In the rows, zero is written as 128.
Rotation paths and how fast each direction turns (degrees per step):
Each turn is a multiple of 5 degrees from 10 to 175, or 0.
Each row of a path follows its step; steps can be skipped.
path 1
step 2: [139 126 118 110 134 132 128 126 132 135 120 135 124 120 123 135 129 134
 126 123 117 123 140 132 111 122 123 121 142 139 124 123 118 127 131 126
 115 109 133 125 137 137 117]
step 3: [125 131 134 116 124 117 121 134 139 138 139 124 127 136 134 135 132 131
 117 129 114 127 140 126 123 127 131 140 145 132 142 115 133 115 122 134
 136 130 122 136 144 127 117]
step 4: [126 134 134 115 139 133 137 132 128 135 122 134 128 123 125 136 132 131
 125 133 117 110 129 120 119 124 116 118 143 131 126 130 146 110 124 122
 121 114 126 116 134 131 133]
step 7: [143 118 126 110 122 134 129 144 142 128 137 128 130 129 131 133 133 138
 131 127 130 122 134 116 120 130 123 120 145 132 133 126 122 129 129 125
 144 125 141 137 138 131 111]
step 9: [132 113 136 114 126 129 128 143 142 129 128 132 121 123 125 142 139 138
 122 141 119 121 136 126 123 133 115 131 134 136 132 118 134 120 121 137
 133 126 116 129 139 143 125]
step 13: [130 120 123 117 126 140 135 146 127 143 130 131 131 116 128 129 142 124
 136 123 133 122 130 124 128 123 122 118 142 131 138 119 117 124 133 129
 136 107 122 127 141 134 121]
step 16: [135 128 123 121 126 126 128 133 141 129 120 141 129 134 126 143 123 131
 120 111 117 120 126 119 116 136 130 133 149 139 138 122 146 129 128 137
 127 118 132 129 133 129 130]
step 18: [130 118 134 115 136 128 127 126 139 127 130 140 131 116 117 126 122 133
 126 122 117 110 132 124 123 138 132 114 143 143 137 125 127 125 134 123
 144 114 126 130 134 124 130]
Speeds:
[133 130 126 125 130 129 127 134 128 124 131 128 127 131 128 129 125 125
 132 127 131 127 125 125 132 128 127 129 132 125 125 127 128 130 130 129
 125 129 123 129 125 127 129]	45
[125 127 127 131 128 125 128 131 126 130 129 130 127 129 128 131 126 127
 131 121 130 130 130 131 127 130 135 130 129 127 133 127 127 129 131 129
 125 126 126 129 132 127 130]	135
[124 130 127 127 124 122 128 129 130 129 132 127 131 130 128 123 124 131
 123 125 130 128 128 127 129 127 129 132 128 122 125 125 130 130 123 128
 130 127 128 128 128 127 125]	160
[130 127 128 126 133 125 121 126 129 131 130 130 128 128 130 125 127 124
 129 130 129 131 126 130 126 131 127 132 124 130 128 127 126 123 126 132
 125 126 128 131 126 130 127]	125
[128 131 130 129 125 130 128 130 130 129 127 134 135 126 127 127 132 124
 129 126 126 128 126 128 125 126 131 130 131 129 124 131 124 130 127 129
 128 127 131 128 126 131 129]	130
[124 123 129 129 125 130 130 127 128 129 129 132 129 125 127 128 129 124
 126 131 128 125 127 129 131 132 126 128 126 123 126 129 131 127 131 129
 130 123 122 129 128 132 130]	85
[129 129 131 130 131 130 126 128 129 121 126 130 124 130 128 123 132 125
 126 126 126 128 130 131 126 127 127 127 127 124 130 122 125 131 128 128
 130 126 126 125 129 129 124]	95
path 2
step 4: [123 137 128 126 153 125 139 138 125 125 138 134 131 137 139 119 119 129
 131 123 135 131 134 131 118 116 129 125 123 125 129 129 126 131 124 133
 132 119 132 125 131 144 114]
step 8: [122 128 136 132 133 132 139 134 118 122 130 127 143 137 132 126 125 129
 112 126 115 148 133 116 123 120 129 134 121 139 135 125 121 133 134 126
 122 136 123 132 123 126 118]
step 9: [125 128 126 123 135 123 127 124 121 116 128 134 124 126 129 130 132 123
 135 114 135 132 135 129 125 118 110 133 125 145 134 127 125 128 135 139
 133 135 136 113 124 140 110]
step 10: [115 132 127 131 142 134 125 146 113 128 130 146 117 135 127 135 127 129
 125 121 136 116 129 131 120 134 140 132 127 134 140 130 126 134 127 126
 130 125 133 137 125 135 118]
step 12: [125 128 137 135 140 130 130 143 126 128 126 125 125 135 127 127 130 116
 122 117 120 136 123 122 136 141 123 129 125 135 129 134 139 132 125 140
 135 143 133 108 134 123 124]
step 16: [117 123 123 135 134 134 121 130 117 140 131 137 113 119 131 124 122 131
 127 114 143 137 127 120 125 131 118 118 128 140 146 125 130 128 132 128
 130 136 132 125 127 136 121]
step 17: [127 141 128 135 143 129 132 142 116 135 133 136 119 135 121 132 137 125
 117 136 117 129 134 134 124 131 134 111 129 136 129 127 130 139 129 140
 131 128 139 125 134 136 130]
step 20: [126 129 120 135 139 130 139 141 118 121 129 142 132 130 121 135 119 127
 134 123 140 125 145 120 132 120 137 135 136 134 133 119 121 133 129 139
 138 127 128 129 133 132 116]
Speeds:
[134 127 127 127 128 123 132 129 129 122 126 126 126 131 128 126 128 128
 124 131 128 131 129 127 123 126 127 131 128 132 126 131 129 129 127 125
 124 127 126 125 126 128 128]	70
[130 132 128 132 127 129 130 133 133 131 129 132 126 127 129 130 129 125
 129 133 127 129 124 125 126 128 126 125 129 126 128 134 128 124 124 130
 128 130 128 127 128 125 129]	60
[130 131 132 128 130 128 129 130 130 126 131 127 127 127 130 128 121 127
 131 127 132 130 128 127 131 133 129 131 130 125 122 126 129 130 127 128
 132 125 123 125 129 127 129]	45
path 3
step 1: [141 130 130 123 125 125 132 141 128 140 136 120 113 111 132 127 117 121
 140 125 121 137 119 124 124 128 137 124 122 124 129 124 123 121 122 132
 117 121 124 132 139 133 133]
step 4: [139 134 124 128 128 140 134 133 117 134 121 124 118 111 132 139 128 129
 130 133 136 130 120 132 137 131 121 118 113 135 122 134 126 126 113 125
 125 130 131 116 135 128 137]
step 6: [123 138 125 115 131 131 120 138 119 127 141 146 130 111 118 124 132 135
 126 137 125 128 129 115 114 134 129 125 121 142 133 128 130 126 129 129
 131 125 127 121 132 135 132]
step 14: [137 127 119 117 131 126 118 126 127 124 127 128 137 108 130 125 108 136
 118 125 137 124 123 120 124 131 132 133 133 124 130 124 135 125 136 141
 131 127 128 140 130 114 131]
step 15: [131 121 133 116 124 134 134 142 117 117 134 140 126 115 129 122 128 134
 131 133 136 133 114 120 121 143 134 132 120 144 116 127 131 126 127 125
 120 127 132 133 126 127 124]
step 16: [130 119 122 123 112 140 134 132 137 128 109 133 130 122 133 132 126 119
 127 126 133 114 130 127 127 140 130 135 126 129 124 134 139 139 121 124
 124 113 126 137 139 127 132]
step 17: [133 129 125 131 123 129 137 131 121 134 118 134 130 117 139 116 123 136
 116 137 143 120 132 126 114 129 145 117 126 128 143 131 132 121 131 132
 126 128 117 131 139 131 132]
step 19: [128 127 115 114 121 133 128 135 126 137 130 122 116 126 140 120 134 119
 142 123 120 120 130 116 128 128 143 136 117 133 131 128 129 135 132 132
 131 129 125 137 141 120 131]
Speeds:
[129 130 124 126 126 123 129 128 125 124 124 131 129 124 128 128 125 129
 125 124 129 125 129 130 127 129 128 131 128 131 125 128 127 125 124 125
 128 126 131 122 124 126 128]	35
[128 126 129 130 128 127 128 126 125 131 132 128 130 124 133 124 128 124
 132 125 128 127 128 131 129 129 130 132 128 130 134 127 129 128 130 133
 126 128 127 124 127 130 126]	160
[133 128 129 126 128 131 127 126 133 127 124 130 131 126 123 131 135 125
 128 126 131 126 124 131 130 128 125 125 128 130 128 127 129 129 129 131
 128 129 129 126 125 130 127]	160
path 4
step 5: [119 121 131 123 125 135 131 126 129 135 136 132 120 139 132 141 113 114
 115 120 122 122 125 132 126 132 128 118 141 143 133 134 131 129 129 133
 129 141 149 126 129 121 125]
step 6: [103 139 135 117 115 122 121 120 130 117 132 118 131 129 132 123 116 127
 128 111 133 119 129 129 129 125 122 131 130 124 118 133 142 135 124 134
 120 134 121 127 123 131 134]
step 10: [118 124 132 128 140 144 126 121 123 130 132 130 123 132 137 140 110 122
 113 112 132 113 143 129 130 119 121 133 126 116 126 128 122 126 136 136
 124 130 124 124 123 129 134]
step 11: [126 122 129 131 131 130 139 133 134 115 137 123 130 133 141 133 120 125
 141 114 125 130 128 125 120 131 135 122 136 130 118 130 139 151 125 141
 129 142 129 117 121 120 126]
step 12: [128 127 137 101 127 122 123 115 122 131 131 125 128 125 128 137 127 133
 131 118 122 133 130 125 120 114 133 122 131 132 130 139 133 125 142 121
 127 143 114 121 117 131 130]
step 14: [124 127 134 124 132 133 134 126 116 110 135 126 134 132 142 126 115 128
 131 123 133 135 132 127 124 126 115 122 140 115 131 136 137 145 125 137
 116 124 126 117 121 138 128]
step 18: [122 117 134 129 132 130 125 120 123 125 115 131 127 139 123 134 111 120
 117 133 126 130 142 133 120 130 133 130 137 129 130 142 131 124 139 134
 119 137 128 111 124 139 141]
step 20: [129 136 128 112 137 133 134 134 113 131 126 141 128 124 140 131 127 128
 114 122 136 121 123 128 137 125 125 117 125 129 138 147 140 131 141 132
 127 139 117 121 124 127 126]
Speeds:
[131 128 129 129 131 127 128 124 123 127 133 129 124 124 126 132 130 128
 126 128 126 127 130 126 129 127 126 124 129 133 130 130 129 126 129 126
 125 123 123 132 126 127 126]	140
[128 125 131 124 125 129 128 130 127 128 123 133 124 129 129 126 125 125
 129 128 129 131 130 127 132 126 128 126 129 124 133 129 130 130 132 127
 128 126 126 131 128 129 133]	175
[131 125 122 131 130 132 130 132 130 130 126 128 128 126 131 128 128 130
 126 126 129 128 128 131 129 131 122 128 133 127 126 129 130 131 128 129
 130 127 123 129 126 132 126]	110
[133 130 126 127 131 131 129 132 126 124 131 129 129 130 130 129 125 128
 131 124 129 125 125 125 131 131 131 125 128 126 132 128 125 127 128 131
 130 125 133 129 129 129 125]	120
[131 129 128 123 128 129 127 131 133 127 126 129 129 124 128 128 133 129
 131 127 127 124 132 125 130 128 132 125 125 128 121 131 131 129 130 129
 128 130 127 129 129 126 128]	80
[129 121 126 126 127 129 127 126 129 131 126 129 128 126 130 127 125 126
 126 131 128 124 127 125 128 127 128 126 130 130 125 120 126 127 128 131
 126 123 128 124 128 124 127]	130
[125 129 130 130 129 129 130 126 130 129 129 128 134 126 131 127 127 131
 124 124 131 130 128 129 133 128 127 126 123 126 128 127 129 124 128 128
 131 124 125 127 130 123 131]	110
[127 129 129 125 130 126 131 127 129 126 125 123 130 124 126 131 125 124
 126 134 132 131 125 124 125 131 129 128 128 125 127 129 131 125 130 127
 131 126 128 129 128 132 125]	65
path 5
step 0: [112 133 116 129 129 128 134 129 121 122 123 131 116 120 116 127 136 122
 127 140 122 141 137 125 128 135 139 144 119 131 124 145 131 126 137 140
 137 131 122 121 141 124 131]
step 1: [133 122 127 135 132 117 129 120 124 129 113 121 144 128 124 113 123 115
 128 136 122 133 137 126 127 148 142 137 115 125 132 123 135 122 132 139
 142 125 126 125 133 130 124]
step 7: [126 134 131 124 139 139 129 128 136 128 133 125 143 121 114 107 122 135
 128 136 133 130 140 125 130 134 128 137 133 111 132 137 139 115 124 129
 134 121 128 134 136 125 146]
step 8: [120 123 119 135 140 141 124 122 126 123 136 118 140 137 128 104 133 127
 118 122 119 137 144 127 118 122 126 128 124 130 117 144 128 120 132 138
 124 132 129 138 130 131 129]
step 11: [121 127 136 121 134 135 130 144 138 123 127 119 127 122 127 112 125 110
 130 137 148 128 127 122 115 134 131 130 121 127 123 134 129 117 139 132
 128 122 113 121 142 129 132]
step 13: [126 125 129 123 136 127 124 128 112 133 127 117 137 123 116 119 110 124
 140 127 138 129 136 128 120 113 124 121 116 126 130 126 125 116 117 126
 128 134 134 143 148 129 124]
step 17: [120 128 141 131 136 122 123 126 124 109 118 129 126 130 116 114 125 113
 119 119 126 137 143 132 123 135 138 126 115 121 132 136 126 118 128 138
 130 133 126 143 136 122 121]
step 20: [118 132 115 123 128 125 136 131 130 124 135 123 128 118 122 120 128 108
 138 116 141 125 135 134 126 128 137 134 130 136 120 142 128 134 133 119
 129 137 115 122 144 133 110]
Speeds:
[130 126 130 133 127 129 132 127 128 131 129 129 128 128 127 131 133 126
 129 126 131 126 129 126 128 128 128 127 124 126 130 125 128 125 129 122
 128 125 124 130 125 122 133]	90
[128 125 123 128 124 129 128 124 125 130 127 128 123 125 129 126 127 127
 131 126 126 126 128 127 128 123 127 125 133 132 122 131 129 130 127 127
 130 127 126 127 127 124 128]	70
[124 131 130 126 132 128 124 133 130 129 124 130 124 128 123 132 125 131
 130 127 129 128 131 127 128 130 129 127 134 127 129 130 127 128 128 129
 129 129 126 132 127 123 130]	100
[128 126 128 125 128 131 134 129 131 123 130 128 130 127 128 127 132 134
 130 127 130 129 129 132 126 128 128 127 133 128 129 133 129 128 128 127
 125 125 124 129 131 128 125]	85
[131 125 132 130 129 128 132 132 125 127 125 126 123 125 130 130 127 125
 131 131 128 132 124 129 124 125 124 126 127 127 130 129 127 130 129 131
 128 131 130 133 130 128 129]	20
[132 128 134 128 125 126 129 130 129 127 126 129 132 125 125 123 125 126
 132 127 129 130 132 126 130 127 127 127 130 127 126 122 129 129 127 130
 125 126 128 124 129 126 128]	175
